A single turn carries every row of the set below to another of its rows. Some are shown first; where does it send the rows asked next?
j968: [-0.83 -1.15 -0.97  0.37  0.25 -0.95  2.08  1.85 -0.32 -0.10 -2.21 -0.38
  0.47  2.32  0.18  1.69 -1.27 -0.42  0.97 -0.18  0.18  0.11  0.99  0.43
  2.45  1.14  0.95  0.63 -0.27 -0.85  0.77 -0.02  0.62 -0.09  1.50 -2.84
 -0.63]
j173: [ 0.37 -1.32 -1.68  1.01  1.37 -0.81  1.74 -0.62  0.85  0.89 -1.31 -1.48
  0.76  2.05  1.61  2.46 -1.00  1.21  1.77  0.92  0.08  1.11 -0.30  0.29
  2.14  0.93 -1.80  0.89 -0.73  0.51  0.10  0.37  0.37 -1.58  0.31  0.00
  0.00]
j757: [-1.48  0.90 -1.91  1.30 -1.50 -1.17  1.10  1.41  0.03 -0.55 -2.32 -0.51
  0.24  1.22 -0.05  0.94 -0.18  0.09  2.28  1.30 -0.43 -1.05  1.87 -2.16
  1.72  3.01  0.65  0.90 -2.24 -1.07  0.81  1.80  1.52 -2.04  0.31 -0.30
 -0.69]
j560: [-1.14 -0.44 -1.17  0.62  0.62 -2.79  0.11 -1.11  1.13  0.90 -2.66 -1.46
  0.80  3.91 -1.17  1.25  0.89 -0.29  0.84 -0.46  0.15 -0.30  1.93 -1.40
  1.93  1.19  0.60  1.39 -0.26 -0.40  0.90  1.47  1.34 -0.43  0.85 -2.66
  1.13]
j810: [ 0.30 -0.27 -1.43  1.23  0.77 -1.89  1.74  2.21 -0.01  0.48 -1.38 -0.58
  1.13  2.56  1.85  1.40 -0.74 -0.37  2.53  0.96 -0.67 -0.38  2.14 -0.70
  2.38 -0.19  0.15  1.45 -1.92  1.69 -0.22  1.50 -0.21 -2.54  0.13 -1.38
 -0.45]
j775: [-0.06  1.28 -1.10  1.17  0.09 -0.72  1.48  0.14 -0.02 -0.43 -1.15 -1.58
 -0.26  1.74  1.05  0.59 -0.48  1.99  1.36  0.58 -0.44 -0.51  1.52 -0.46
 -0.24  1.46 -0.51  2.09  0.98  0.95  1.20  1.06  2.23 -1.86  0.65  0.12
  0.95]
j116: [ 0.27  1.62 -2.57  0.08 -0.17 -2.77 -0.57 -0.77 -1.60  0.67 -1.10 -1.76
  1.22  0.60  1.45  0.73  1.15  0.17  1.60  0.25 -0.68  0.31  1.72 -0.94
  1.51  2.32 -0.35  0.62  0.04  0.02  0.58  1.38  1.33 -1.08  1.14  0.47
  1.20]
j706: [-0.18  0.59 -2.32  1.03 -0.69 -0.51  1.64  1.76 -0.14 -0.96 -2.48 -1.82
  0.24  1.71  0.88 -0.17 -0.15  0.51  1.89  1.47  0.64 -1.75  0.97 -0.82
  1.07  2.41 -0.71  2.02 -0.69 -1.44  0.46  1.63  1.46 -2.51  1.36  0.09
 -0.11]
j9: [-0.63  0.01 -1.59  0.53  1.84 -2.89 -0.11 -0.40  0.34 -0.07 -1.98 -1.24
  0.62  2.44 -0.93  0.88 -0.30 -1.01  1.39  0.21 -1.29  0.72  1.45 -2.41
  1.15  0.64  0.33  2.10  0.01 -1.20  0.52  2.16  0.91 -1.14  0.87 -1.66
  1.91]
j255: [ 0.05 -0.02 -0.95 -0.33  0.62 -2.53  0.78 -1.54 -0.12  0.61 -1.84 -0.73
  1.31  3.56  0.71  1.03 -2.39 -0.05  2.79 -1.44 -0.16 -1.00  2.52 -1.70
  2.60  1.82 -0.15  0.92 -0.63 -0.09  1.56  2.70  0.80 -2.65  0.90 -0.81
  0.85]
j491: [-0.07  0.15 -1.28  0.07  1.14 -3.03  0.72 -1.52 -0.56  0.69 -1.75 -0.65
  1.27  3.10  0.59  1.31 -2.30 -0.17  2.78 -1.38 -0.05 -0.63  2.85 -1.71
  2.12  1.79  0.00  1.28 -1.37  0.30  1.48  2.41  0.69 -2.42 -0.10 -0.47
  0.46]
j915: [-0.74 -0.89 -1.99 -0.46 -0.36 -0.54  1.64  0.70  0.32 -0.66 -3.29 -0.21
  0.25  2.94  0.92  0.03 -1.06  0.41  2.52  0.34  1.98  0.56  2.32 -0.11
  1.58  0.41 -1.09 -0.18 -0.34 -0.23 -0.18  1.27  1.03 -0.30  1.37 -0.11
  1.35]
j512: [ 0.26 -0.80 -2.63  0.54  2.30 -1.74 -0.09  0.41 -0.31 -0.48 -1.98 -0.72
  1.21  1.77  2.87  1.90 -0.59 -0.18  2.83  1.33 -0.45  1.71  0.19 -1.85
  2.32  0.98 -0.69  0.57 -1.66  0.31 -0.36  0.78  0.86 -0.36  0.47  0.00
  0.47]
j277: [-1.28  1.04 -0.92  1.18  0.97 -0.72  0.69  0.79 -0.70  1.12 -3.20 -0.65
  0.82  3.23  0.50  0.65  1.16 -0.10  0.88 -0.15 -0.05 -1.65  2.47  0.15
  1.47  2.76 -0.38 -0.21 -0.42  0.09  0.52  1.10  1.04 -1.40  1.72 -0.51
 -1.51]
j339: [ 0.49  0.77 -1.55 -0.07 -0.06 -0.21 -0.02 -0.92  0.47  0.12 -3.24 -0.93
  2.52  3.09  1.06  0.96 -0.70 -1.13  1.38 -0.28 -0.76 -0.16  0.22 -0.70
  3.50  0.67 -0.70  1.27  0.34 -1.70  2.11  2.06  1.15 -2.47 -0.80 -0.48
 -0.28]
j831: [-0.36  0.20 -2.36  1.20 -1.32 -2.96  0.30  0.45 -0.48  0.03 -2.21 -0.90
  0.97  2.17  2.20  1.07 -0.10  1.31  1.93 -0.12 -1.52 -0.52  2.06 -1.52
  3.23  3.64  0.91  1.25 -0.64  0.65  1.07  1.39  1.34 -2.40 -1.03 -0.48
 -0.69]
j766: [ 0.70  1.05 -2.70  0.68 -0.30 -0.06 -1.31 -1.54  0.89 -0.02 -2.93 -0.51
  1.52  3.27  1.76  1.04 -0.83 -0.77  0.78 -0.22  0.23 -1.26  1.10 -0.92
  2.69  0.08 -0.05  0.96  0.70 -1.06  1.46  0.36  0.49 -1.24  0.32 -0.88
  0.58]
j163: [ 0.43  0.81 -1.38 -0.45  0.40 -0.96  0.61 -0.76  0.12  0.38 -3.57 -1.20
  2.33  2.85  1.07  0.89 -0.54 -1.47  1.68 -0.54 -0.78  0.28  0.55 -0.44
  3.51  0.83 -0.59  1.88 -0.12 -1.43  1.90  1.75  1.28 -2.76 -0.87 -0.77
 -0.91]
j883: [-0.37  0.95 -2.60  1.86  0.32 -1.61 -0.18  0.46 -1.20  1.13 -2.01 -0.04
 -0.15  2.20  0.85  0.54  0.86 -0.60  1.06  0.29  0.61 -1.15  1.86 -1.48
  1.38  2.51  0.10 -0.52  0.39 -0.56  0.48  0.11  0.15 -1.55  1.89  0.82
 -0.45]
j524: [-0.90  1.26 -0.05 -0.12  0.04 -1.26  0.11  1.37  0.21  0.05 -3.37 -0.60
  0.33  3.04  1.69  0.81  1.17  0.59  1.30 -0.03 -2.21  0.26  1.37 -0.67
  1.74  1.73 -0.05  1.32  1.12  0.09  0.89  0.38  2.42 -2.02  0.28 -0.57
 -1.46]
j563: [-0.78 -0.09 -0.59 -0.61  0.93 -1.87  1.73  0.75  0.53  0.86 -1.83 -0.14
  1.11  2.89  1.86  1.87 -0.14 -0.12  2.56  0.24  0.65  1.94 -0.06 -0.30
  1.82  0.54 -1.99  0.25 -1.28  0.33  0.42  1.18  2.24 -2.62 -0.06 -1.44
 -0.52]
j717: [-1.04  0.72 -2.00  0.08 -1.45 -2.22 -0.58  0.71 -1.22 -0.55 -1.60 -1.94
  0.63  1.16  1.17  2.38 -0.48  0.51  3.04 -0.38  0.31 -0.54  1.01 -1.35
  2.47  0.68  1.43  0.16 -1.79 -0.16  1.42  1.23  0.81 -0.87  0.23 -2.49
  0.79]
j288: [-0.84  0.78 -1.03 -0.25  0.64 -2.22  1.21  0.99 -0.12  0.42 -1.16  0.28
  0.66  3.40  1.78  0.66  0.22 -1.08  2.12 -0.01  1.15  1.39 -0.36  0.07
  1.21  0.73 -1.64  0.62 -0.88  0.13 -0.32  1.48  0.66 -2.68 -0.09 -0.70
 -0.79]
j319: [-1.12 -0.85 -1.43  0.46 -1.06 -2.05  0.39 -0.25  0.92  0.53 -2.96 -1.44
  0.46  4.42  1.19  0.60  1.31  0.36  1.20 -1.02  0.93  0.23  1.70 -0.08
  3.00  1.57  0.27  0.28 -0.36  0.44  1.05  1.07  1.92 -0.43  0.01 -2.49
 -0.62]
j484: [-1.20  0.67 -0.84  1.05  0.27 -1.06 -0.97  1.27 -0.43 -0.71 -3.48 -0.05
  2.38  2.09  2.00  0.62  0.95  1.15  1.53  0.74 -0.64 -0.54  2.19 -0.01
  1.43  2.23 -0.96  0.32 -0.81 -0.60  0.90  0.52  2.84 -1.61  0.49 -2.03
 -0.19]
j573: [ 0.42 -0.64 -2.63  0.15 -0.10 -0.10  0.17  1.07 -1.15  0.40 -1.22  0.24
  1.97  1.64  0.10  1.05 -0.63  1.10  1.09  0.55  1.08  0.14  0.68 -0.12
  3.01  0.69  0.91  0.07 -1.08 -0.76  0.67  0.27 -0.86 -1.24  1.34 -1.12
  0.87]
j835: [-0.42 -0.96 -0.40 -0.05 -0.87  0.14  0.63  0.77  0.67 -0.71 -2.14 -1.56
  0.59  2.52  1.26  0.55  0.14  2.14  3.27 -0.10 -0.01 -0.33  0.71 -0.72
  2.32  0.60 -0.84  2.40  0.38 -1.10  1.05 -0.36  0.99 -1.11  1.99 -1.39
  0.32]
j452: [-0.41  0.17 -1.92  0.35 -0.20 -2.75 -0.46 -0.58 -0.48 -0.73 -2.12 -1.22
 -0.38  1.55  1.14  0.63  0.22  0.75  1.42  0.62  0.73  0.56  0.13 -1.45
  0.98  2.82  0.19 -0.78  0.20 -1.21  0.93 -0.10  2.65 -1.44  1.96  0.01
  0.38]
j56: [ 0.08  0.74 -2.91  0.80 -0.11 -0.37 -1.89 -0.97  0.62 -0.33 -1.23 -0.23
 -0.15  2.52  2.06  0.81 -0.33  0.69  1.00 -0.02  0.74 -0.25  1.91 -0.77
  0.97  0.35 -0.15  0.78 -0.24  0.07  0.29  0.15  0.35  0.25  0.99 -0.87
  1.57]
j908: [-0.24  0.53 -1.87  1.10 -0.04 -2.02  0.33  1.27  0.29  0.31 -3.12 -1.84
 -0.76  1.81  1.63  1.59 -0.46  1.99  0.72  1.02  0.53 -1.66  1.22  0.42
  0.99  1.90 -0.63  1.02  0.61 -0.05  0.66  0.21  1.70 -3.06  1.23 -1.73
  0.94]
j69: [-0.29  0.50 -1.74  0.39  2.19 -2.41 -0.14 -0.55 -0.06  0.11 -1.99 -0.99
  0.53  1.80 -0.88  0.98 -0.35 -0.98  1.62  0.42 -1.25  1.14  1.21 -2.42
  0.91  0.27  0.26  2.67 -0.30 -1.02  0.64  1.48  0.61 -1.40  0.57 -0.82
  1.59]
j598: [-0.14 -0.55 -0.50 -0.73 -0.30 -1.45  0.51 -1.08  0.49 -0.82 -2.37 -1.34
  1.80  3.43  0.90  0.66 -1.57  1.08  3.52 -1.01  0.28 -1.65  1.57 -1.55
  2.44  1.73 -0.86  2.21 -0.38 -1.45  1.22  1.28  1.02 -1.66  1.92 -1.28
  0.77]
j987: [-1.69  0.71 -1.70  1.55 -0.29 -1.51 -0.45  0.41 -0.61 -1.00 -3.14 -1.34
  0.81  2.28  0.17  2.42 -0.48  0.39  3.22  0.02  0.64 -0.92  0.28 -2.63
  1.80  0.10  0.79  1.10  0.20 -0.54  2.10  1.05  0.69 -1.17 -0.91 -1.67
  1.60]
j527: [-0.46 -0.21 -1.69  1.15  1.77 -1.32  0.50  0.21 -0.41 -0.75 -1.79 -0.21
  1.43  2.42  2.04  0.64  0.23 -1.16  2.79  1.09 -0.69  1.59  0.79 -1.34
  2.13  1.30 -0.31  0.54 -1.77  0.66 -0.56  1.39  0.21  0.51  0.30  0.53
 -0.74]
j584: [ 0.21 -0.45 -1.31  1.05  0.08 -1.15  2.37 -0.11  0.68  1.00 -0.90 -1.41
 -0.37  1.69  0.88  2.31 -0.92  0.24  2.27  1.05  0.22  0.56 -0.44 -0.30
  2.56  1.34 -0.73  1.34 -1.03  0.62  0.32  0.91 -0.71 -1.39  0.33  0.86
 -0.61]
j424: [ 0.29 -0.45 -1.31  1.50 -1.11 -1.43  0.25 -0.15  0.53  0.57 -2.46 -0.74
  0.92  1.22  1.12  1.66 -0.16  1.64  1.82  1.31 -0.57 -0.80  3.05 -1.79
  2.98  2.65  0.95 -0.27 -1.28  0.34  1.80  0.25  2.44 -1.11  1.07 -0.14
  0.06]
j205: [-0.92 -0.09 -1.48  2.48  1.59 -0.70  0.18  0.15 -0.27  0.03 -3.42 -0.94
  0.44  3.07  0.61  2.02 -0.76  0.40  2.46  0.11 -0.21 -0.59  0.51 -1.95
  1.93  0.56 -0.56  2.15  1.73 -0.08  2.08  1.33 -0.01 -1.36 -1.22 -0.29
  1.36]
j953: [-1.16 -0.87 -2.03 -0.18 -0.48 -1.86 -0.48  2.11 -0.27 -0.03 -3.07  0.53
 -0.08  2.92  1.31  2.00 -0.79  0.26  1.69  0.23  1.80 -0.18  1.53 -0.82
  2.50  1.56 -0.38  0.35 -1.63 -0.84  0.26  1.56  0.47  0.43 -1.12 -0.56
  0.41]
j131: [-0.60 -0.18 -1.56  2.37  1.79 -0.79  0.78 -0.23 -0.08  0.01 -3.52 -0.91
  0.34  3.22  0.71  1.42 -0.91  0.52  2.47 -0.09 -0.02 -0.15  0.68 -1.58
  1.74  0.49 -0.77  2.59  1.55  0.12  1.86  0.83  0.09 -2.03 -1.40  0.25
  0.64]
j534: [ 0.26 -1.08 -1.82  1.04  1.23 -2.67  0.99  1.39  0.26  0.57 -1.23 -0.30
  1.01  2.63  2.19  2.43 -1.12 -0.15  1.90  0.54 -0.71  0.65  1.70 -1.40
  2.23 -0.13  0.31  0.05 -1.90  1.45  0.18  0.80  1.18 -2.43 -0.28 -1.75
 -0.38]

j524 turns into j831
j163 turns into j491
And these:
j987 turns into j766
j452 turns into j908
j717 turns into j56
j277 turns into j757
j339 turns into j255
j915 turns into j968
j512 turns into j173
j584 turns into j288

